Every row has a hidden score from 0 to 30. What is each row's score? 15 is about the middle. The score is a weighted sum of the row's numbers plus the product of two more (or one squared), each taken from its middle value.
[-19 -13 -21 -18  49 -14   0   1  59 -23  17  11 -27 -22 -13 -27 -14   3  29  -2  61   0  57 -31] 14
[-32 -15 -24 -17 -16 -33 -11  -8 -12 -25 -28  87 -12 -25 -29 -25 -18 -30 -20  -2  -6   5 -12 -22] 20
[-10 -34 -29  28   2  -5 -25 -16 -11 -26 -22  -4 -18 -24   1 -24 -13   1 -23  -3  -4   2  -4 -33] 8
[ 10  -8 -13   9  -7  -9   4 -25 -10 -15  30   7 -17 -13  -7 -18  69  -2  24  30  -3  24  -2   3] 15
[ -3  -2 -18  -8  30 -19 -14  -7  26 -19  19  -9 -24  -2 -17 -14  -2  -9  40  21  28  22  34 -18] 12
[-14  17  24  -1 -18   0   0  46 -14  18 -20  10  64  34   7  36 -13  -6 -20  -6 -18  -4 -16  44] 15
[31 -7 -8 45 -1 21 -3  0 -8 -4  5  1 11 19 22 19 33 13  2 21 -6 23 -7 15] 15
[-27 -38 -33   3   3 -33 -32 -36 -17 -28 -28  -2 -34 -37 -33 -38 -12 -31 -24   8   6   8  -5 -44] 8
[-17 -23 -30 -16  68 -20 -15 -21  44 -26  13  -5 -34 -29 -21 -31 -15  -7  27  -2  67  -2  61 -39] 7
[-21   9  16 -10 -22 -22  -3  -2 -28  19 -31   0  40   6 -19  22 -14 -25 -28  -9 -24 -15 -26  47] 15
[ 18  -3 -12  26  -2   4  -2 -10  -5 -12  22   6  -3   2   5   1  58   5  20  33  -3  31  -5  14] 14
[-12   6 -12 -13  36 -11   6  15  54 -19  26  12 -19  -8  -9 -17  -5   5  42  10  45  14  48 -16] 14
[-16  -7  16  -7 -25 -18 -16 -20 -33  31 -34 -15  30  -6 -18  15 -19 -28 -35 -17 -26 -24 -26  32] 11
[-17 -28 -29 -18  69 -23 -21 -27  36 -26   7 -12 -36 -31 -24 -34 -19 -11  21  -7  64  -7  59 -42] 6
[ 30  12  -3   2   1  -6   2 -14   1  -8  35 -14 -15   0  -8   1  29  -4  36  17  -1   9   1   6] 20
[ 20 -28 -22  -5  28  24 -19 -13  13 -19   0 -18 -25 -12  28 -15 -19  33  -4 -17  11 -19  16 -34] 12
[ 39  -5  19  -4 -13  56  14  13  -8  35   7 -13  21   3  47  19   2  41 -10 -18 -18 -20 -10   6] 15
[-22  12  -8 -14   8 -17  13  27  28 -16   5  44  -7  -7 -15 -15  -6  -7  15   9  20  15  18  -7] 16
[ 26 -12 -12  53  -8  19 -12  -1 -15  -5  -3  -4  15  20  24  19  21  10  -7  13 -12  15 -11  11] 23
[-21 -39 -31  66 -21 -37 -33 -39 -33 -29 -40 -22 -28 -25 -37 -29 -15 -37 -37   6 -23   0 -26 -38] 17
[-17 -23 -29 -18  65 -19 -13 -19  56 -26  16  -8 -34 -28 -19 -31 -19  -1  30  -7  64  -9  64 -39] 9
[-14  37  55 -18 -21  -1   4  29 -18  48 -26 -14  32  34   1  45 -28 -11 -25 -23 -22 -24 -20  21] 7
[ -4 -14 -25  26   1 -20 -19 -17  -7 -19   6  15 -17  -4 -20 -13  50 -19  19  73   5  69   1  -3] 20
[ 35  -6  -9  -8  32  29  14  -8  36 -11  59 -12 -22 -14  22 -15   8  43  46  -6  25  -8  30 -20] 18
[ 58 -14   0  -2  -1  59   1  -8   2   5  17 -18 -10  -7  51  -1  -7  52   1 -18  -7 -20  -3 -15] 20
[-16  30   7  -8 -16 -22   4   2 -14  -2  -5  10   4   8 -23   2  11 -24   0  15 -13  15 -14  38] 19
[ 19  11  -6  -1   2  -9  -1 -15   2 -10  35 -11 -20   0 -14  -5  28  -7  42  19   1  15   4   4] 18
[ -7   6  22  -1 -24 -12 -15   2 -28  26 -29 -15  50  28  -9  41 -15 -23 -30 -14 -24 -16 -24  48] 19
[  0   6  30  -3 -19  27  14  22 -16  38 -13  -2  49  13  28  23  -8  12 -20 -16 -19 -16 -19  31] 8
[-21  55  30 -24 -20 -19  50 -14 -16  25  -5 -13 -19 -13 -27 -10 -19 -22 -10 -26 -17 -24 -18  -5] 24
[-28 -22 -13  -7 -30 -27 -26 -18 -34  -8 -43  10  35  -8 -20 -11 -21 -32 -40 -19 -24 -18 -24   1] 13
[-17  23   8  -8  -3  -8  14  46  15  -5  -1  41  19  12  -3   3  -4  -2   5   9   4  16   5  19] 15
[ 17   4 -11  -6  34   1   8  -8  35 -15  59  -6 -23  -9  -2 -14  20  14  66  14  33  13  36 -13] 14
[ 18 -14 -13  -5  48  18 -10   5  42 -20  24 -12 -18  -3  25 -10 -13  35  25  -8  33  -4  43 -21] 10
[ 22  -4 -16  -7  34  -2  -1 -17  28 -17  55 -13 -27 -13  -7 -18  15  10  62   9  29   6  33 -20] 14
[ 23 -21 -13 -11  22  36 -10  -4  25 -16  14 -13 -17 -14  42  -9 -21  54   3 -22  10 -18  20 -28] 18
[ 33 -20 -13   1  18  45  -9  -1  14 -12  10 -13 -13  -6  49  -6 -10  50   1 -13   7 -14  12 -23] 15
[  4 -11 -16 -16  51   1   6 -14  53 -21  58  -6 -28 -25  -2 -23   1  22  59  -4  50  -2  55 -28] 13
[ -7  34  65 -19 -22   6  13  10 -21  75 -22 -18  25  19   4  39 -26  -9 -25 -25 -23 -27 -22  23] 2
[ -3  -5 -20  -8  38 -18 -14  -9  30 -22  21  -9 -27  -7 -17 -18  -4  -7  43  18  35  18  41 -22] 11
[-19  22  11 -24 -14 -10  74 -11  -2   9   6  -7 -21 -27 -19 -25 -19  -9  -3 -24 -10 -27 -10 -20] 12
[-22  13  -9 -15   9 -17  17  26  28 -17   3  47  -6  -5 -15  -9  -7  -7  14  12  19  15  16  -5] 21
[ -9  -5  18  -8 -29 -12 -13 -16 -32  34 -30 -15  32   6 -16  21 -14 -21 -33 -19 -29 -20 -28  36] 13
[ -3  25  24   0 -17  -1  -8  26 -19  22 -21  -9  38  62   7  69 -19  -9 -19  -9 -20  -8 -18  32] 22
[  4 -21 -22  -7  53  11 -13  -2  40 -21  13  -8 -24 -14  16 -20 -14  29  15  -7  40  -5  44 -32] 9
[-12 -33 -29  66 -16 -25 -32 -24 -27 -25 -33 -13 -12  -1 -21 -11 -10 -28 -29  19 -18  19 -19 -22] 19
[  6  -9 -15   9  -7  -8   1 -20  -9 -13  28   2 -16 -14 -14 -17  69  -7  21  24  -4  21  -7   2] 17
[-22 -13   9 -14 -26 -23 -18 -22 -35  27 -37 -18  26  -8 -26   5 -23 -34 -38 -24 -26 -28 -29  23] 13
[-12  60  41 -17 -14  -6  11  34  -6  23 -16  -3  20  42  -8  44 -21 -11  -9 -10 -15 -11 -12  30] 14
[-10  18  59 -22 -27   2  18  -8 -27  83 -26 -19   7   1  -6  19 -27 -11 -29 -27 -26 -31 -28   8] 5
[-14  28  30 -13 -18  -6  -8  35 -14  22 -26 -10  33  54   0  55 -26 -13 -24 -17 -18 -17 -17  20] 19
[ -6  34  60 -16 -21  18  31  21 -11  62 -17 -12  30   8  19  25 -25  10 -19 -22 -18 -27 -16  19] 6
[ -4  48  29  -5 -11  -3   4  27  -8  21  -9  -1  24  56   0  52  -8  -9  -3   0 -14   5 -10  44] 23
[ 20  -3 -17 -10  34  -4  -3 -20  29 -20  54 -13 -26 -12  -7 -19  15   8  59  10  30   9  33 -22] 14
[-13  72  48 -19 -15  -8  39  13  -6  35  -5  -5   2  15 -10  18 -17 -13  -3 -16 -14 -16 -12  21] 16
[-10  -9  -7  28 -20 -16 -20  -8 -28  -2 -27  -7  32  44 -10  41  -7 -24 -29   2 -24   1 -21  32] 24
[ 30 -18 -17  -8  21  38 -13 -11  14 -15   6 -18 -22 -16  39 -13 -19  46   0 -17   3 -22  13 -29] 21
[ 65 -14   0   2   3  56  -3 -13   0   3  16 -22 -12  -4  47   5   0  40   0 -13 -13 -17  -8 -10] 17
[-20 -22 -11 -10 -23  -4  -8 -13 -28  -2 -31   6  12 -20  -5 -14 -16 -18 -33 -21 -22 -22 -24 -11] 9
[ -7  28  59 -20 -20  18  24  23 -12  60 -16 -14  31  11  19  26 -25   8 -24 -23 -19 -25 -19  16] 5
[-21  16  16  -8 -24 -22  -3   5 -23  13 -28   7  33   9 -21  10  -9 -28 -24  -5 -23  -4 -23  46] 16
[ 11  -9 -15  41   1  -3 -13  -3  -4 -15  11  10  -3  12  -1   1  49  -1  15  54   2  55   0  11] 11
[-22 -19 -14 -11 -19   2 -10   4 -22  -8 -30  20  16 -13   5 -12 -18  -9 -30 -18 -21 -17 -20 -12] 9
[ -8 -14  -4   8 -24 -15 -20 -22 -33  10 -32 -15  20   7 -18  16  -6 -28 -34 -13 -25 -16 -27  24] 18
[ 74 -13  -2   5  -7  40 -10 -16 -11   6   8 -21 -11   2  34   8  -4  29  -2 -16 -13 -18 -10  -8] 18
[ 54 -14  -8   6  12  37 -13  -4   8  -7  12 -19 -13   6  38   6 -10  39   6 -11  -1 -13   8 -16] 13
[-25  20  -2 -14 -14 -27  -1  18  -7 -13 -16  35   4   1 -27  -9  -8 -26  -8  11  -9  15 -11  15] 17
[ -6   0  20  -5 -26 -11 -11 -11 -30  38 -28 -17  31   9 -15  24 -11 -22 -31 -17 -23 -20 -26  41] 16
[ 38  -7  -6  11  16  24 -12   7  11  -8   7 -17  -7  21  29  16 -12  27   8  -6   3  -3  12 -11] 16
[-19  27   0 -13  -1 -15  25  26  13 -10   1  47   7   4 -12   3   1  -8  11  17   5  17   3  14] 21
[ -6  -7   9   1 -25 -10 -16 -16 -32  27 -30 -16  29  11 -13  24  -9 -25 -32 -16 -25 -19 -27  35] 16
[ 56 -16  -4  -4   2  58   0 -11   2   2  17 -18 -14 -10  50  -5  -9  53   0 -19  -7 -21  -2 -18] 22
[ -2 -12 -21  24   1 -16 -15 -16  -6 -20  12  12 -17  -5 -18 -14  59 -15  21  66   5  62   0  -2] 18
[-12 -19 -28  36  -2 -26 -22 -18 -14 -23 -11   9 -19  -4 -24 -15  28 -26   1  76   0  72  -4 -13] 15
[-18 -13 -20  -1  25 -16  -9   5  29 -24  12  39 -16 -15 -13 -20  10  -4  24  37  38  45  32 -17] 20
[-13 -24 -26  29   2 -28 -25 -18 -11 -25  -9   9 -23  -8 -27 -18  34 -22   6  79   4  77  -2 -14] 24
[ -7  18  33 -16  -8  29  22  52   7  27 -10  -2  29  18  35  24 -23  25 -14 -21 -10 -20  -6   4] 9
[-13 -29 -27  -9   5 -12  -6 -29  -1 -23  20   3 -31 -32 -18 -34  26  -3   7  -4  13  -3   2 -36] 13
[-17 -14 -23 -16  54 -14  -3  -4  59 -25  18   7 -28 -24 -14 -29 -14   4  30  -4  65   0  61 -33] 10
[ 17  -9   2  -6  11  52   7  23  24   0  11 -10   1   0  58   0 -16  62   0 -18   5 -17  12 -16] 23
[22 -9 -9 38 -6  9 -6 -5 -8 -7 17  1  3  6  9  2 55  9 10 25 -6 26 -7 17] 17
[-12  11  17 -11  -6  13   2  60   8   6 -17   2  30  28  24  25 -24  14 -15 -16  -7 -13  -2   2] 12
[-11 -26 -25  -9  10 -12  -7 -25   6 -24  21   8 -29 -31 -15 -36  27  -1  15   4  19   3   7 -32] 15
[ -3 -19 -18  28  12   6 -16  21  11 -18  -4  15   5   8  17  -4   2  15  -2  19  11  27  11  -9] 9
[ -1  -7 -12  11  23   6  -1  18  29 -17  26  30  -4   0  11 -13  28  21  30  30  30  37  24  -4] 15
[-25 -25 -14  -7 -22  -6 -14   4 -22 -12 -33  28  19 -13   3 -14 -18 -12 -32 -17 -18 -14 -18 -16] 7
[ -5  -3  19  -3 -25  -9 -13 -14 -30  38 -30 -17  31   9 -11  25 -13 -24 -31 -18 -25 -21 -26  38] 13
[ -7   0  21  -4 -26  -8 -13  -9 -31  39 -28 -15  39  11 -11  29 -12 -20 -31 -19 -25 -20 -24  42] 14
[ -7  24  42 -19 -11  30  48  29   5  38  -3  -6  12   1  27   8 -22  24 -12 -23 -12 -25  -9  -1] 13
[-13  66  41 -15 -14  -9  21  31  -4  24 -10  -2  14  39  -5  36 -17 -11  -6  -9 -13 -12 -10  27] 19
[-13  22  25  -1 -17  -1   4  44 -11  17 -16  14  57  33   4  32  -9  -6 -16  -3 -16   1 -15  47] 15
[ -5  53  21 -17 -11 -18  16  -1  -8   3   4   4  -3  13 -17  10  -1 -17  14   1  -9   5  -7  35] 21
[ 21  -4 -10  28  -2   7  -3  -8  -5  -8  21   5  -3   5   6   0  59   5  18  33  -2  33  -3  14] 14
[-18  38  27 -24 -19 -16  62 -13 -10  18   0 -10 -16 -22 -20 -18 -19 -16  -5 -23 -16 -26 -16  -4] 13
[ 46 -21 -13   4   4  54  -3  -9   5  -2  13 -15 -13  -2  50  -1  -3  47   1 -14  -4 -19  -4 -18] 21
[-22  21   2 -13  -6 -17  18  26  12 -10   3  44   3  -2 -15  -8   2 -11  11  12   3  18   4  11] 16
[-16  18   3  -9   5  -3  18  47  28  -8   6  40  11   7   2  -1  -5   7  11   6  14  14  14   7] 15
[ -6  30  55 -16 -16  16  15  44  -8  46 -16  -9  42  26  19  36 -23   8 -18 -20 -17 -21 -15  24] 7
[ 27 -14  -9  49  -8  20 -15   1 -12  -5  -3  -3  16  22  25  18  21  12  -7  14 -11  16 -10  13] 17
[ 66  -8   5   6  -7  50  -3  -8  -7  14  11 -18  -2   6  44  14   0  36  -2 -14 -12 -16  -9   0] 14
[ -7  29  56 -16 -17  18  19  39  -9  52 -15 -11  38  22  20  35 -23   8 -19 -22 -18 -23 -16  23] 6
[ 65 -15  -4   0   0  54  -4 -12  -2   2  16 -20 -12  -6  46   0  -6  46   0 -17  -8 -20  -3 -16] 16
[-22 -40 -38  70 -22 -36 -32 -40 -28 -27 -36 -19 -25 -17 -35 -25 -13 -40 -35  10 -25   3 -28 -32] 18
[  1   6  30  -2 -17  30  15  34  -9  35 -10   0  54  16  34  27  -8  18 -20 -14 -15 -13 -17  28] 9
[  3 -29 -22  13   1  23 -16  -6  -3 -19  -8  -2  -8 -17  29 -19  -4  27 -15  -9  -1  -8  -4 -25] 10
[ 40   1  23   0 -12  56  13   8  -6  32   8 -14  17   8  51  19  -3  40  -6 -16 -14 -18 -12  13] 15
[  6 -11 -17  41   1  -7 -15  -7  -5 -17   8  10  -6   9  -6  -3  49  -7  14  58   2  60   0   7] 10
[ 19  -3 -10  18  -3   5   2 -10  -4  -8  28   6  -8  -1   2  -5  62   3  23  29  -1  28  -3  11] 15
[ -8 -14 -18  14  24  -4 -10  15  27 -22   6  31  -6  -4   2 -14  11   4  12  37  30  42  23 -13] 15
[-20  -8  12 -14 -26 -21 -16 -20 -35  29 -39 -19  29  -7 -24   8 -20 -35 -36 -25 -27 -28 -27  27] 14
[-24 -38 -33  15  -5 -28 -33 -33 -22 -28 -33 -10 -31 -34 -27 -36 -17 -26 -31  -4  -6  -4 -12 -43] 10
[-17 -16 -23 -19  56 -15  -4  -7  62 -24  19  -1 -30 -26 -15 -30 -17   3  31  -7  63  -7  63 -35] 12
[-11   8  30  -1 -22   3   0  25 -23  33 -25  -3  66  24   5  36 -14 -11 -27 -15 -22 -13 -22  44] 12
[ -6  -8 -16 -15  54   0   8   4  66 -19  36   1 -24 -19   1 -23 -10  23  42  -4  56  -3  60 -28] 15
[ -7  40  62 -20 -18  14  45  21  -8  58  -7 -11  17   4  10  16 -21   6 -14 -23 -17 -25 -16  18] 6
[ -9  56  52 -17 -12   6  42  37   4  35   2   0  20  16   5  20 -14   5  -1 -15 -11 -15  -7  29] 10
[-16 -37 -32  -8   1 -19 -20 -36 -12 -25   3  -4 -34 -34 -24 -35  24 -15  -4  -1   7  -6  -5 -37] 14
[  0  -1 -12 -14  41   4  22  -2  56 -16  57   2 -24 -19   1 -23   4  23  56  -1  47   0  48 -22] 16
[-18 -24 -28  25  -3 -30 -27 -23 -14 -26 -15   8 -23 -10 -30 -22  22 -29  -1  78   1  74  -3 -18] 28
[-13  18   9  -6   2   2  20  51  22  -5   5  38  21  10  10   6  -5  13   6   5   8  10  10  15] 16
[ -5   7  21  -1 -11  27   9  54  -1  17 -11   9  52  24  36  26 -13  22 -15 -12 -11  -9  -9  21] 10
[-24  46  28 -27 -24 -23  45 -23 -21  24 -16 -15 -21 -22 -28 -18 -25 -28 -19 -24 -22 -28 -22 -10] 13
[  3  23   0  -8  22   1  28  14  41  -9  49  11 -10  -4   0  -8  16  15  55  15  30  15  32   1] 16
[  6  -6 -12   7  -7  -7   6 -18  -6 -12  31   3 -15 -14 -11 -16  66  -5  24  21  -3  19  -6   3] 17
[-11  23  31 -10 -14   1   0  54  -5  16 -18  -3  42  39   9  39 -22   0 -17 -14 -14 -13 -11  25] 17
[ -6  -5 -15   0  19   0  14  -1  26 -16  40  27 -17 -14  -2 -19  34   9  40  23  29  26  23 -11] 16
[-19  -5  15 -10 -26 -19 -15  -7 -33  28 -36 -11  45   4 -23  17 -20 -28 -34 -22 -25 -23 -28  34] 14
[-10 -23 -23 -13   7 -10  -2 -29   0 -24  16   1 -28 -34 -12 -32  27  -7  13  -7  11  -6   6 -30] 11
[  6  -9 -14  18   4 -19 -10 -15  -4 -20  14  11 -16  -3 -14 -15  66 -17  20  60   3  52  -1   0] 15
[-26  20  -2 -15 -20 -29  -4   5 -19 -10 -23  23   6  -3 -30  -7  -9 -31 -16   5 -17   6 -18  23] 17
[ 37   6  23  -5 -16  42  11   2  -8  32   7 -17  22   8  43  26  -5  30 -13 -16 -17 -17 -14  14] 12
[-11  11  15 -11  -6  15  -1  61   8   7 -16   1  31  31  27  26 -23  15 -14 -15  -9 -12  -1   4] 13
[ -7  45  53 -15 -13  11  28  48   1  39  -7  -3  35  27  14  33 -18   8  -9 -16 -13 -16 -10  31] 10
[ -6 -23 -20  28   3   4 -22  17   0 -20 -16   6   7   5  16  -3  -9   9 -14   8   0  14   1 -14] 10
[-16 -26 -29 -21  67 -22 -19 -27  44 -27  10 -14 -35 -31 -23 -34 -22  -8  22 -11  62 -12  62 -42] 7
[ -1 -30 -23  13  11  16 -13 -12   1 -23   3   0 -19 -17  18 -26  11  19  -6  -3   3   2  -2 -33] 7
[ -6 -33 -26  23   0   3 -25 -11  -8 -21 -17  -4 -14 -20  10 -23  -7   9 -21  -4   0  -1  -4 -32] 9
[ -4 -14 -16  19  19   4  -7  18  22 -17  13  25  -3   3  10  -9  17  17  13  27  23  40  21 -10] 9
[-15 -23 -25 -26  69 -23 -22 -25  49 -32  11 -16 -37 -30 -23 -38 -17 -11  29  -7  60  -8  65 -40] 7
[-16  24  12 -24 -12  -8  73 -11   3  10  13  -2 -21 -24 -15 -20 -16  -6   5 -20  -7 -24  -8 -14] 13
[ 11 -23 -18  62 -11   3 -23  -2 -18 -15 -17  -4  11  23   8  12   7  -1 -16  18 -14  22 -14   2] 21
[ -8 -16 -17 -14  52 -11   0  -4  56 -21  35   0 -24 -19 -13 -22  -2   6  50   7  52   7  59 -32] 13
[ -8  56  23  -9 -11 -11  10  17  -5  11  -1   3   8  38 -11  30  -2 -14   6   7  -9  10  -8  37] 22
[  6 -11 -21 -11  52 -11 -10 -16  39 -22  39 -12 -30 -16 -12 -23  -1   3  55   8  45   7  51 -28] 10
[ -5  17  19  -1 -15  -4 -15  26 -16  13 -23 -10  37  66   4  62 -21 -13 -20 -10 -16  -6 -15  31] 28
[-31 -15 -23 -18 -22 -35 -18 -11 -25 -23 -34  68 -10 -21 -37 -26 -18 -38 -30   0 -17   5 -22 -15] 19
[-16  23  13 -23 -13 -10  74 -11   3   7  10  -4 -23 -27 -22 -21 -18  -6   3 -21  -8 -25  -8 -17] 13
[  4  -8 -18  18   0 -12  -7 -16  -5 -17  23  11 -16  -6 -14 -14  66  -9  26  52   4  48  -1   3] 16
[ -6  43  61 -17 -16  15  36  35  -4  52  -7  -8  28  16  14  26 -20   8 -11 -20 -15 -22 -13  26] 7
[-17  29  11  -5 -13 -12   6  45  -5   4 -12  29  34  22 -11  14  -3 -10  -7   9  -8  14  -7  34] 17
[ 16 -11 -14  50  -1   3 -16   0  -6 -13   3   5   7  20   9   8  37   3   4  41  -3  44  -4  12] 14
[-25  18  -4 -14 -14 -26   0  20  -7 -13 -16  38   5   1 -27  -9  -6 -23  -5   8  -8  17 -10  12] 16
[ -7 -28 -24  65  -9 -17 -29 -11 -21 -22 -27  -6  -5  11 -11  -1   1 -16 -20  29 -13  33 -14 -11] 15
[ 12  -3 -11  10  -5  -3   5 -18  -3 -12  28   6 -11  -8  -3  -9  62   0  26  25  -2  23  -4   7] 16
[  6  -4 -18   9   0  -6   1 -13  -3 -12  29  10 -14  -7 -11 -12  68  -7  27  35   2  34  -3   3] 16
[-21  20   7 -12 -23 -26  -6   1 -22  10 -25  17  25   7 -26   9  -8 -31 -20   2 -21  -1 -22  45] 18
[-26  20   1 -15 -21 -29  -2  -3 -22  -7 -23  16   5  -6 -30  -7  -5 -33 -17   3 -19   3 -20  27] 17
[ 18   4  -2 -10  27  26  32   5  46  -6  60  -1 -16 -11  22 -13   9  44  48  -4  28  -4  32 -12] 22
[ 21  -1 -10  29  -5   8   1  -9  -3  -8  22   6   4   5  13   7  51  10  20  23  -4  25  -4  15] 17
[  7 -21 -20  61 -10  -2 -25   0 -20 -17 -19  -6  14  18   5  14   4  -5 -19  18 -14  21 -11  -1] 26
[-16  28  33 -16 -19  -9  -7  35 -14  22 -29 -12  27  44  -8  48 -30 -14 -26 -20 -18 -20 -17  11] 16
[  7 -13 -18  49   0  -5 -17  -4  -7 -16   3   8  -2  15  -3   2  41  -5   7  54   0  57  -2   7] 10
[ 36  -7  -1   5  21  45  -1  18  22  -3  12 -15  -3  11  51  12 -14  50   6 -13   8  -9  16 -14] 10
[ 29  -9  -6  45  -6  20 -11   1 -11  -3  -1  -4  14  20  24  17  31  11  -1  16 -10  19  -8  16] 19
